128 stands for zero in the data rows.
Here are some numbered points:
[119, 140, 117, 118, 112, 076, 124, 140, 132, 102, 140, 120, 139, 142, 102,
 143, 135, 124, 111, 119, 154, 099, 132] 0
[157, 097, 168, 087, 110, 100, 142, 120, 149, 135, 087, 125, 119, 126, 107,
 120, 094, 116, 109, 160, 138, 097, 092] 1
[104, 107, 128, 141, 148, 118, 139, 125, 109, 138, 135, 097, 121, 157, 112,
 189, 124, 126, 157, 096, 135, 160, 102] 2
[096, 173, 092, 186, 148, 115, 149, 127, 165, 143, 194, 179, 157, 149, 130,
 120, 140, 124, 170, 114, 153, 142, 145] 3
[104, 135, 107, 138, 127, 089, 147, 132, 142, 120, 143, 138, 149, 149, 107,
 128, 140, 131, 129, 109, 171, 124, 127] 4
[157, 143, 176, 095, 140, 145, 096, 112, 103, 082, 125, 095, 134, 103, 130,
 052, 193, 154, 078, 152, 115, 112, 145] 5
[127, 150, 084, 148, 140, 130, 126, 150, 126, 135, 125, 133, 157, 103, 092,
 128, 132, 108, 132, 091, 146, 173, 115] 6
[165, 140, 145, 110, 089, 150, 104, 155, 165, 120, 081, 115, 101, 095, 135,
 110, 106, 108, 106, 162, 110, 132, 140] 7
[127, 135, 092, 125, 156, 115, 157, 127, 142, 181, 125, 118, 088, 149, 076,
 159, 124, 085, 147, 122, 130, 196, 130] 8
[134, 150, 115, 118, 094, 115, 081, 166, 111, 097, 102, 102, 172, 111, 137,
 082, 124, 154, 124, 076, 077, 112, 115] 9
[157, 105, 153, 095, 087, 138, 096, 112, 126, 089, 110, 102, 103, 149, 099,
 105, 147, 177, 109, 137, 107, 150, 153] 10
[165, 150, 138, 118, 079, 138, 111, 143, 172, 120, 071, 095, 096, 088, 153,
 113, 094, 101, 101, 152, 115, 142, 145] 11
[106, 138, 130, 133, 143, 092, 155, 138, 108, 113, 127, 128, 147, 134, 094,
 125, 140, 118, 139, 101, 130, 120, 155] 12
[172, 112, 184, 102, 079, 161, 134, 189, 165, 097, 102, 148, 088, 134, 107,
 120, 178, 170, 109, 129, 123, 104, 176] 13
[162, 120, 171, 090, 102, 117, 137, 125, 147, 123, 089, 110, 114, 101, 114,
 115, 099, 126, 101, 157, 120, 081, 122] 14
[119, 143, 145, 179, 171, 092, 157, 112, 180, 135, 125, 171, 111, 164, 137,
 143, 140, 101, 124, 145, 115, 112, 084] 15
[114, 107, 138, 138, 125, 092, 121, 140, 127, 123, 125, 128, 131, 123, 130,
 146, 129, 088, 129, 160, 138, 135, 130] 16
[106, 112, 115, 148, 145, 138, 183, 117, 111, 130, 143, 130, 142, 129, 156,
 120, 104, 131, 142, 129, 120, 122, 117] 17
Which three points above are nearest to each new point by angle? Their numbers follow each, nearest first.
[134, 104, 107, 120, 140, 153, 144, 140, 098, 130, 120, 133, 139, 108, 106,
 095, 155, 111, 126, 104, 120, 135, 112] 6 9 5
[119, 105, 138, 125, 133, 184, 073, 143, 157, 120, 132, 148, 111, 118, 114,
 128, 163, 108, 124, 129, 115, 127, 168] 13 7 10
[088, 105, 130, 133, 133, 092, 111, 112, 134, 128, 132, 133, 134, 111, 137,
 143, 094, 070, 147, 168, 161, 150, 130] 16 8 2
[111, 133, 145, 169, 161, 107, 150, 112, 160, 133, 125, 143, 111, 162, 122,
 166, 135, 116, 134, 124, 118, 132, 089] 15 2 8
[165, 158, 145, 110, 117, 115, 119, 097, 142, 082, 079, 079, 119, 111, 114,
 097, 163, 154, 070, 137, 084, 089, 145] 5 10 14
[096, 127, 112, 138, 140, 102, 121, 102, 121, 120, 132, 128, 136, 111, 142,
 131, 096, 090, 144, 145, 153, 132, 140] 16 17 3
[104, 105, 099, 156, 140, 153, 195, 104, 119, 135, 155, 133, 142, 134, 183,
 120, 086, 139, 139, 145, 130, 120, 092] 17 3 15
[119, 173, 099, 156, 133, 107, 119, 127, 134, 166, 140, 148, 126, 149, 145,
 120, 094, 108, 170, 114, 130, 127, 153] 3 8 4
[119, 122, 122, 151, 143, 133, 111, 127, 124, 138, 158, 141, 157, 129, 117,
 123, 114, 152, 132, 099, 125, 140, 150] 3 6 12
[111, 105, 122, 156, 140, 130, 119, 127, 134, 135, 178, 163, 157, 149, 107,
 128, 101, 170, 147, 091, 130, 135, 138] 3 4 17
[111, 110, 140, 125, 125, 099, 121, 127, 142, 128, 130, 120, 121, 128, 140,
 141, 109, 088, 129, 168, 153, 145, 127] 16 1 11
